Each row is where one point has got to under a steady rotation. How many ticks took it there?
The counts run from 0 to 236.
[108 138 144 102 104 153 145  81 127 142 171 121 143 131 116 154 154  73
  95 133 126  82  85 150  98 107 102  81 187 100  99 111 105 118 109 122
 107 100 150 151 144 125 111  84 161]	147
[147 129 153  90 110 145 142 114 103 118 167 159 108  87 156 132  95  80
 109 138 151  76 104 142 123 112 123 111 143 117 102 131 128 139 119 120
 151  85 184 138 133 114 140  79 188]	28
[126 123 171 100 128 136 126  94 124 118 110  99 134 147 151 145 133 110
 121 118 168 125  82 120 108 160 166 105 176 122 120 174  33 152 132 115
 120  85  95 151 128 126 131  97 155]	63
[166  82 109 124 128  81 121 156 112 155 160 106 106  97 148 183 152 140
  94 121 109 120  96 119 111 156 157 151 134  81  97 123 105 155 112 139
 137 134 179 137 132 119  79  80 164]	120
[145 125 125  73 112 137 143 116 128 180 147 133 139 138 123 164  99  92
 125 125 130 100 126 166 121 128 126  79 168 119 121 160  92 135 148 151
 111  89 130 158 104  85  79  80 171]	39
[131  93 152 122 145  90 146 172 126 140 160  84 105  96 138 130 128  86
 121 117 102 122  68 141 119 115 158 137 137  97  98 171  93 141 129 124
 153 120 150 125 138  87 149  79 160]	111
[128 113 171 132  93 121 136  77 125 127 169 106 156  99 108 117 115 131
 138 130 148 107  86 144  77 116 135 100 130 110 103 138  86 139 135  97
  99 113 165 110 118 164 122  44 136]	17
[121 129 146 122 143 153 118 129 156 162 127 109 157 185 138 161 102 106
 121 114 172 113  73 142 117 127 125  95 187 107 133 166  75 175 107 117
 118  99 136 147 135 140 112  85 136]	70
[147 138 122 134 101 109 132  82 115 142 157 126 162 110 119 172 149 122
  99 110 130 120  89 165  96 127 153  87 129  78  76 134  79 102 135 125
 102 108 171 128 139 130 104  77 146]	10
[134  99 189 133 129 124 123  94 170 157 135  91 140 109 135 132 117 118
 143 125 136 146 108 125 120 141 124 137 146  96 154 182  79 169 124 142
  96  82 111 150 157 128 103  67 131]	186
[156 117 159 102 106 131 126  99 115 127 143 145 111  66 142 121 163 119
 115 134 147 105 100 120  93 125 118 135 144 128 120  76  75 145  95  70
 113  81 113 120 141 127 100  74 157]	138
[131 100 137 160  84 142 117 137  91 125 156 132 108 107 122 140 120 150
 137 132 183 122  99  99 129  94 159 117 141 139 103 131  91 150  95 111
 121 101 181 151 111 139 170  69 154]	213
[154 112 173 110 146 122 130  87 118 126 117 114 114 143 147 149 131 144
 102 142 157 129 117  91 109 143 139 112 178 101 156 135  77 161  91 122
 108  57 120 163 154 133  94 116 174]	61
[119 114 145  98  76 145 156 117 120 149 120 118 140 101 132 151 135 130
 138 116 125 119 105 166  86 125  89 141 147 106 127 168 137 148 142 159
  93  87 130 142 119 111  67  49 158]	156
[136 103 146 102 104 141 120  63 136 150 163 133 151 103 123 111 121 127
 154 118 158 107 106 155  95 114 138  85 139 104  85 130  65 142 143  82
 121 106 148 117 128 142 115  60 158]	16
[117  98 159 117 114 115 151 174 126 149 113 145 122  84 124 166 123  95
 110 130 137 141 122 113 156  89 140 100 164 113 136 114  89 126  83 119
 154  73 144 162 155  99 138  85 154]	222
[121 129 138 144  85 120 144 126  88 177 175 145 117 116 161 165 105 113
  97 123 127 101  90 141 100  92 116 112 131 143 129 151 143 132 132 158
 101  67 143 144 100 103 121  79 144]	159
[119 104 146 130 154  72 147 179 122 135 162  95 116 104 155 146 122 118
  93 134 111 125  65 126 107 108 131 135 133  85 121 147 117 157 120 116
 158  98 183 138 126  97 131  80 148]	112
[139 158 142 148 130 149 107 176  97 148 135 122 112 147 140 164 113 140
 107 109 164 119  56 129 128  73 122 124 142 121 117 146  96 171 106 103
 145  63 134 109 104  91 144  80 149]	82
[137  79 125 100 104  98 139 163 140 135 149  67 116 102  88 175 150 116
 125 121 102 137 114 126 111 142 150 144 163 107 118 156  75 127 141 151
 106 107 134 134 117 103 116  70 178]	233
[132  91  86 109 103  89 140 171 116 168 139 115 137 116 145 191 113 112
 115 105 124 131  87 141 120 128 173 121 142 110 118 172  88 129 147 138
 149 119 144 120 107  97 117  86 168]	235
[142  89 151 116 125 125 107 106 132 174 126 115 135 136 182 136 114 139
 131 160 166 120  95 109 100 152 118 123 159 127 156 149  88 183 104 110
 128  91 124 177 119 140 116  83 127]	184
[179 158 182 120 144 167 117 143 112 167 150 117 139 138 146 171 140 158
 116 117 154 129 124 101 129 107 125 105 148  82 105 144  79 156 126 104
 142  72 135 140 137 103 113 105 159]	199
[134 112 169 155 122 152  95 148 128 178 171  95 129 150 154 155 128 118
 142 127 142 101 101  88 122 104 121 129 174 131  96 140 103 181  88 120
 117  67 112 136 134 141 141  85 143]	76
[145 118 146 119 103  93 138  83 105 137 101 108  98 153 152 160 131 157
 108 177 159 124  57 152  81 136 152 115 147 128 140 147 111 143 137 149
 118 118 128 149 127  94 120  68 148]	172
[175 112 125 118 116 158  96 137  88 131 111 124  80 129 128 153 137 175
 114 136 171 132  93 101 139  86 149 139 159 114 107 126 102 181 104 111
 145 114 176 127 140  87 105  72 172]	90
[171 135 118 102 136 107 112 121 138 172 149 128 160 100 126 157 165 163
  98 134 137 134 107 146 112 116 121 112 132  91 138  92  80 135 130 102
 115 102 158 143 118 104  74  63 138]	7
[130  93 147 111 121 156 106 123  93 155 143 109 110 124  85 130 145 161
 148 106 150 141 129  97 123  78 137  85 174  96 107 147  80 146 109 120
 136  94 141 147 149  90 109 108 169]	92
[164 132 122 112  84 113 131 131 104 141 132 116 125 133 152 189 105 143
 108 133 147 109  97 152 108 150 143 131 147 135 109 161 138 147 119 190
  91 102 166 165  90 118  98  72 173]	42
[162  84 139  90 126 130 130 170 125 128 133 104  90  85 139 162 109 108
 132 129 137 101 122 108 148 133 159 138 158 102 109 156  92 152 121 126
 169 115 161 132 145  89 133  85 200]	228
[101  74 120 108 112 104 128 138 139 155  91 113 133 142 108 114 124 135
 135 124 142 128  80 155 129  94 131 100 185 105 120 131  95 166  71 109
 131 136 182 164 128 140 113  51 142]	101
[187 147 194 133 152 161 109 137 109 150 163 110 108 114 141 180 133 151
 102 119 150 132 121  81 140 106 132 138 139  90 102 140  97 163 114 123
 137  71 156 134 158 102 119  89 148]	198
[161 145 169 158 143 118 114 156 143 168 126 134 137 123 164 177 139 128
  87 132 147 128 101 108 151 121 123 136 153 122 155 119 100 161  81 127
 116  71 134 169 144 117 110  79 111]	191
[143 149 176 153 124 145 134 171 102 143 143 122 124 140 136 177 107 137
 116  90 147 145  67 117 128  76 129 120 138  93  96 178 115 164 133 127
 139  70 138 103 139 106 135  87 144]	81
[167 132 178 114 112 113 132 102  59 145 132 132  86 106 148 141 119 175
  94 154 155 118 116 136 103 117 124 124 123 125 139 127 151 151  91 161
  99  65 137 166 130  95  88  89 179]	167
[176  96 113 147  92 120  98  80 114 141 172 149 122  76 129 153 136 141
  98 129 166 110 109 114 105 129 150 131 130 123 103  94 106 138 120 113
 111 104 188 122 118 133 100  70 166]	13
[151 110 152 131 143 141 107 106 156 157 166 127 114 135 128 162 119 100
 107 104 162 132 104  77 140 121 123 108 177 121 165 152  61 175 118 130
 122  64 119 137 147 125 101 106 142]	68
[117  78 148 144 114 112 150 164  97 122 126 124 118  81 135 135 105 103
 113  88 126 128  98 130 142 113 165 127 152  97  87 175 110 146  79 140
 135 113 180 154 153 116 128  99 164]	104
[126 113 127 115 127  94 134 126 132 161 176  88 152 122 127 143 142 161
 134 110 111 122  92 143  59 122 133 107 136  77 102 125  79 146 118  94
  98 119 152 145 114 143  82  72 158]	124
[139 124 142 152  73 157 128 128 101 131 103 129 138 111 121 166 118 141
 142  92 177 139  97 136 144 105 172  99 147  95  75 166  84 128 112 125
 135 110 178 128 134 135 141  79 154]	211
[141 122 167  57  90 153 147 125 132 132 115 127 123 102 145 160 145 111
 133 175 141  90 129 143 108 138 101 132 181 114 125 122 105 131 121 116
 125  80 127 160 117 122 103  56 184]	31
[150 116 169 123 122 112 124 101  79 129 151 110  79 125 150 132 105 143
 106 140 152  94  95 154 106 117 149 136 117 141 112 129 145 161  98 157
 102  88 154 159 121  88 123  67 173]	166
[134 118 141 160 123 134 114 130  93 129 143 102  98 160 105 170 148 139
 106 141 148 120  67 122 124  79 167 118 158 114  66 135 124 154 102 146
 125 134 164 113 146 110 148  83 158]	88
[169 136 156 114 130  96 136 125  81 151 127 147 119 124 168 138  78 140
 119 108 153 118  87 138 122 119 166  93 117 145 143 159  94 155 115 142
 116  64 107 123 101  85 111  98 157]	51
